(in the rows, 128 means zero)
Each named turn below is shown by a few rows before and after it. Which turns, in which order, take the first row of each later pair to the second? The first pair is answered.
turn B:
[131 122 135 160 140 136 144 158  88 115] |-> [138 121 125 169 103 151 153 129  98 126]
[115 121 129  96 144 134 159 117 105 113] |-> [105 112  94 115 142 160 143 130 118 119]
[131 140 116 131 135 150 148 123 125 124] |-> [133 137 128 126 139 141 154 123 119 113]
[ 95 117 123 150 120 142 178  87 137 156] |-> [ 94 121 161 119 177 100 171 124 114 126]
turn M:
[122 134 136 101 147 127 123 107 107 129] |-> [125 133 137 102 143 128 129 103 106 125]
[117 107 105 162  92 131  75 144 159 156] |-> [106 106  77 165  99 143  97 138 150 151]
[ 81 149 151  93 144 150  95 137 120 148] |-> [ 83 147  99 103 146 160 149 102 102 138]
[105 140 119 112 168 143 138 120 111 137] |-> [130 140 120 118 146 126 160  95 110 126]
turn X:
[136 123 125 127 154 127 111 160 119 113] |-> [150 120 102 157 117 142 127 140 136 122]
[138 144 160  95 135 129 134 125 119 123] |-> [146 139 155 121 127 135 104 157 140 130]
[127 118 112 138  90 122 130 122 141  91] |-> [115 123 127 102 114 113 139 115 125  81]
[129 134 152 110 141 120 109 135 140 133] |-> [138 131 137 138 113 130 110 130 156 142]
turn U:
[118 121 127  97 123 129  94 111 134 132] |-> [117 120 126  95 137 128  98 114 127 126]
[152 144 173 135 151  63 122 132 100 108] |-> [132 136 103 157 177  93 142 155  84  99]
[160 158 124 124  99 152  87 159 160 128] |-> [166 158 141 116 119 136  86 168 155 118]

(two turns a pair)
[143 110 150 118 136 130 153  87  99 118] |-> [135 101 118 155 120 172 102 120 134 151]
X then B
[105 143  79 139 136 153  89 134 151 111] |-> [106 154  94 105 152 126 142  97 116  83]
M then X
[102 143 108 131 171 165  81 162 124 141] |-> [112 152 174  83 133 142 113  82 119 147]
B then X
[132 134 137 115 100  84 185  93 115  96] |-> [125 130 106 123 118  93 191 103 105  91]
U then U
[102 122 149 102 186 133 121 146 104 129] |-> [114 117 116 141 172 138 117 176 119 131]
M then X
[164 130 101 165  88 121 168  84 143 103] |-> [144 129  68 160 148 121 164 132 114  83]
B then U
[118 144 158 128 147 103 116 115 117 100] |-> [126 138 136 160 113 119  98 118 144 116]
X then B
[151 122 126 151 146 110  94 185 131 114] |-> [155 122 109 156  83 129 156  90 135 133]
M then B
[108 130 115 127 101 149  89 118 133 176] |-> [124 126 103 135  85 139 123  92 124 166]
M then M
[137 130 128 128 147  97 157 124 104 106] |-> [136 124 102 169 102 135 131 128 143 138]
X then B
[ 89 125  83 125 160 169 125 138 118 147] |-> [123 141 166  87 132 117 151  78 108 135]
B then U
[177 118 117 154  86  81 141 115 149 107] |-> [160 111  70 163 125  99 135 158 135  98]
B then U
[133 129 142 116 143  86 177 143 121 123] |-> [152 130 147 133 117  80 177 140 136 126]
U then M
[101 134 135 113 107 142  87 123 130 159] |-> [ 86 132 123  94 135 144 110 120 108 152]
B then M
[108 143 125 120 159 132 109 172 133 129] |-> [150 145 155 119 106 100 152 117 136 120]
X then B
[147 109  85 126 159 114 175 120  94 102] |-> [123 113 120  87 188 117 149 122  85 106]
U then X
[ 91 123 122 128 141 164  91 145 131 155] |-> [110 135 172 105 114 138 111 100 135 158]
U then B
[144 101  92 151 122 135 104 154 129 140] |-> [157 103 148 141 104 116  87 141 137 141]
U then U
[125 115 109 134  84 143 139 103 164 159] |-> [105 111  92 136 139 147 114 169 155 148]
B then B
[122 129 124 160 161 126 101 185 146 127] |-> [139 135 179 129 159  81 123 150 129 117]
B then B
[112 130  97 129 112 147 157  78 129 116] |-> [118 127 128 141 155 121  99 171 140  99]
B then X
[ 96 129 157  78 219 107  88 172 103 125] |-> [144 120  74 156  79 141 187  42 134 145]
X then X
[121 128 107 142 122 135 132 117 129 126] |-> [118 128 107 137 139 131 130 141 122 116]
B then B
[ 96 131 105 120 135 139 113 162 128 129] |-> [110 136 148  97 141 109 129 152 115 115]
B then B
[154 122 128  98 118 105 148  66 110  70] |-> [121 113  95 130 144 147  49 162 151 101]
M then B
[ 98 140 146  87 160 116 113 146 114 116] |-> [103 132 107 107 109 150 151  82 122 135]
U then B
[105 160 192 112 152 112 113 149 124 126] |-> [ 80 151 109 144 118 171 142 101 130 152]
M then B
[101 121 124 127 161 167 137 133  95 123] |-> [ 96 123 145 116 162 167 123 131  98 128]
B then X
[151 108  52 184 163 115 172 168 105  85] |-> [139 129 139 100 198  79 184 130  69  77]
B then X
[132 130 151 117 103 138 127  91 135 137] |-> [110 126 101 126 157 148 114 146 119 124]
B then U
[124 146 145 113  91 113 111 126  99 113] |-> [106 140 120 119  98 142  92 131 105 130]
M then B
[143 149 134 111 154  85 114 174 136 126] |-> [154 150 137 130  94 111 101 138 169 159]
B then U
[131 137 167 123 118 145  87 130 156 162] |-> [121 136 155 112 174 127  90 171 130 134]
B then U
[145 129 108 142 131 127 130 157 124 113] |-> [138 130 117 122 141 117 149 136 106 105]
X then X
[131 128 120 123 171 112 119 185 114 123] |-> [151 131 167 102 135  84 148 126 117 118]
B then B
[125 124 116 130 115 151 105 152 165 128] |-> [138 128  95 137 102 144 137 129 157 119]
M then M
[124 125 106 119 149 123 160 139 108 115] |-> [145 128 160 115 131 103 130 142 128 118]
M then M
[158 118 110 191  87 146 122 141 145 112] |-> [120 134 165 107 174 115 127 154  96  85]
X then X
[143 120 158 139 115 101  95 172 167 134] |-> [151 124 171 134 100  92 105 154 167 136]
B then B
[115 143 147 118 147 127 110 149 136 122] |-> [118 138  99 134 137 133 148 127 125 114]
U then M
[145 145 137 141  99 117 139 110 146 143] |-> [130 140 111 157 117 134 123 144 146 148]
B then B
[136 110 117 143 101 126 195 132 144 117] |-> [131 113 180 127 105 119 133 155 164 130]
U then M
[149 123  90 165 117 134 145 136 133 118] |-> [149 123  99 149 147 117 138 162 117 104]
B then B
[113 127 136 112 154 131  95 178 126 134] |-> [151 134 171 116 106  91 143 120 125 117]
X then B
[126 119  74 153 143 139 160 145 104 126] |-> [163 125 120 143 115  95 177 122 107 113]
X then M
[ 76 118 139  84 169 136 131 121  96 151] |-> [110 119 118 111 117 130 175  74 105 147]
U then M
[148 130 113 151 101 124 139 147 148 119] |-> [147 138 163 111 111 110 135 140 141 111]
X then M
[156 135 200 118 147  85 106 163 127 109] |-> [129 114  67 186 115 171 116 158 146 143]
B then M
[159 109 183 146 103 123 126 138 161 129] |-> [141 101 133 155 151 138 121 187 149 117]
B then U
[157 123 107 195  86 114 128 142 139 139] |-> [127 123 103 187 112 135  92 176 139 152]
M then M
[152 138 127 129 112 100 166  96 129 118] |-> [131 128  72 154 130 138 146 132 133 126]
B then U
[154 118 164 105 123  76 149 104 119 105] |-> [135 108  73 136 140 119 176 110 104 103]
U then U
[157 127  80 157 125 140  99 175 137 121] |-> [136 135 111  85 163 117 157 126  83  98]
X then X
[130 130 116 122 152 117 150 127 115 107] |-> [141 131 151 120 137 108 127 137 134 114]
M then M
[ 96 138 191  47 144 134 103 101 127 156] |-> [110 118 102 141 136 167  56 188 161 158]
U then X
[125 128  98 140 126 140 109 148 127 134] |-> [135 128 143 130 108 123  97 142 143 139]
U then U
[170 116  95 194  78 135 114 148 167 133] |-> [157 131 109 138  80 125 190  61 121 121]
M then X
[132 123 180  58 133 112  92 105 133 134] |-> [146 106  84 136 135 142  71 173 160 135]
U then X
[110 118 149 105 184 109 103 150 104  95] |-> [164 114 158 156  81 108 113  96 151 115]
X then B
[129 128 135 136 101 144 103 123 159 143] |-> [116 133 148 102 159 125 119 138 118 121]
X then B
[116 124 143  96 134 141 163  87 112 112] |-> [124 125 175 107 138 133  96 150 142 120]
M then X
[118 117 141 137 129 147  99 142 159 149] |-> [126 123 158 106 118 125 148  86 132 137]
M then B
[144 113 164 109 129 130 115 115 131 124] |-> [129 107 107 134 128 164 120 124 129 131]
U then B
[138 124  70 164  75 144 142 103 126 126] |-> [142 137 171  98 139  81 113 149  96  96]
B then M
[114 138 119  93 191 102 171 135  75  91] |-> [ 86 134  82 109 197 141 137 156  80 111]
U then X
[111 116 104 149 111 174 134 115 149 136] |-> [103 126 147 106 129 157 154  83 129 132]
X then U
[127  82 100 145 119 163  76 161 128 164] |-> [169  83  92 161  72 135 136 112 125 147]
M then M
[104 118 110 122 137 140 105 134 130 133] |-> [114 119 136 102 141 119 115 138 117 125]
B then B
[ 99 136 143 110 164 136  76 158 127 139] |-> [101 136 115 134 103 173 107  95 140 165]
B then M
[138 109  94 161 135 103 128 180 142 126] |-> [145 117 155 145 101 101  98 148 167 152]
B then M
[146 123 130 140  74 126 134 106 142 144] |-> [122 129 129 114 163 115 122 165 106 116]
B then M
[165 119 114 162 105 112 145 146 133 141] |-> [169 126 149 149 100 111 121 144 141 143]
M then B
[112 126  82 137 179 135 133 153 100 104] |-> [145 134 156 122  85 117 145  66 129 128]
B then U
[166 127 104 158 105 118 161  91 121 110] |-> [166 128 107 159 150 102 125 162 115  95]
B then X
[ 87 137  95  83 195 135 173 157 106 126] |-> [ 67 138 108  72 185 150 160 134 110 147]
B then X
[108 103 145 105 191 123 153 141  83 134] |-> [130  95 139 144 183 119 115 187 114 131]
M then X
[105 126  69 142 147 158 122 143 127 132] |-> [ 99 128  81 113 166 146 137 128 109 125]
X then X
[146 128 168 113 123 102 104 139 125 115] |-> [134 123  94 154  96 147 127 112 133 135]
U then B
[134 132 153 120 121 125 117 124 139 131] |-> [135 129 126 134 109 137 120 117 145 134]
B then X
[126 121 134 123 111 144 136 101 131 146] |-> [115 122 111 116 153 137 139 138 112 126]
B then U
[103 125  92 147 104 159 124 107 150 156] |-> [127 123 131 144  84 136 111 107 165 156]
M then M
[128 124 105 170 116 127 108 156 149 127] |-> [139 135 142 139  99 105 154  87 126 123]
X then U
[148 110  66 182 134 128 141 184 132 107] |-> [177 110 126 177 109 100 120 188 157 109]
M then M
[137 138 140 136 149 138 104 159 141 138] |-> [155 143 164 124 141 111 141 131 130 119]
X then B
[161 118  60 188 110 138 120 173 143 115] |-> [194 136 177 130 108  68 123 145 136 100]
U then B
[138 117 139 161 112 125  78 182 163 138] |-> [132 111  56 176 111 142 154 137 132 123]
M then M
[127 134 112  66 141 133 160  99  84 103] |-> [148 127 161  81 140 110  83 173 121 109]
M then X
[ 74 143  93 137 126 173 122 114 153 146] |-> [ 92 151 174 107 148 119  88 151 157 129]
B then X
[ 54 136 102 107 166 186  95 141 129 158] |-> [ 64 140 118 111 110 191 107  93 145 175]
U then X
[140 126 129 140 116 144  96 113 145 156] |-> [132 126 129 138 143 137  84 140 142 145]
B then B
[132 123 122 132 121 145 170  90 133 125] |-> [141 125 149 119 157 118 165 119 122 106]
B then M
[128 121 148 106 196 108 152 150 105 100] |-> [143 119 165 112 130 116 179  75 122 118]
B then B
[143 146  77 129  93  86 166 137 126 139] |-> [124 148 127 114 116  86  93 181 148 155]
M then M
[117 131 112 105 135 154 143  99 123 140] |-> [109 129 115 107 147 164 112 119 133 148]
X then U
[141 146 148 126 177 143  91 145 132 113] |-> [157 150 177 111 150 126 111 101 133 112]
B then B
[115 131 127 127  87 159 134  72 148 157] |-> [ 99 133 137 122 102 169 100  96 154 166]
M then M
[122 112  75 125 152 127 208  92 101 116] |-> [ 99 109  46 147 146 169 155 118 124 144]
X then U
[149 148 146 131  84 133 143  86 131 140] |-> [151 141 114 169 113 127 103 168 146 128]
B then X
[110 139 160  92 104 143 126  84 135 157] |-> [ 90 132  99  95 166 145 148 119 100 128]
B then M
[105 120 169 124 133 125  95 140 141 148] |-> [106 121 135 148 101 151 114 110 145 163]
U then B
[130 129 178 111 119 131  63 113 178 144] |-> [122 117 112 146 108 166  72 108 186 153]
U then B
[ 73 142 119 110 153 130 104 150 122 138] |-> [ 92 152 167  98 112 105 119 108 132 146]
B then U
[100 127 115 132 156 153  85 168 137 136] |-> [104 133 141 135 112 157  75 140 156 158]
U then U
[151 131 144 133 100  96 158 100 120 121] |-> [138 126  95 165  90 130 142 112 137 137]
B then B
[ 92 103 109 121 136 145 131 161 122 156] |-> [ 91 103 119 106 111 146 150 116 122 170]
U then X
[125 157 136 140  73 149  99  80 141 169] |-> [ 99 160 147 107  98 152 106  66 118 165]
M then X
[151 131  99 121 120 137 170 132  88 113] |-> [165 133 131 122 116 109 153 151  95 102]
M then U
[137 129 183 138 106 139  99 135 150 135] |-> [ 99 122 117 137 155 173 106 161 123 134]
B then M
[119 127 109 130 139 117 158 110 100 114] |-> [135 131 131 133 136  99 149 123 105 112]
M then U
[117 117 115 156 152 131 117 143 141 150] |-> [123 124 162 122 150 111 133 106 134 145]
B then X
[177 100 100 158 142  69  93 193 128  93] |-> [195 102 146 161  94  64  82 161 155 114]
X then M
[164 145 175  86 146  82 172 103  90  93] |-> [142 130 105 134 196 117 113 207 107  95]
U then X
[111 130 109 117 132 148 102 122 115 130] |-> [117 132 130 104 147 135 106 128 110 123]
B then B
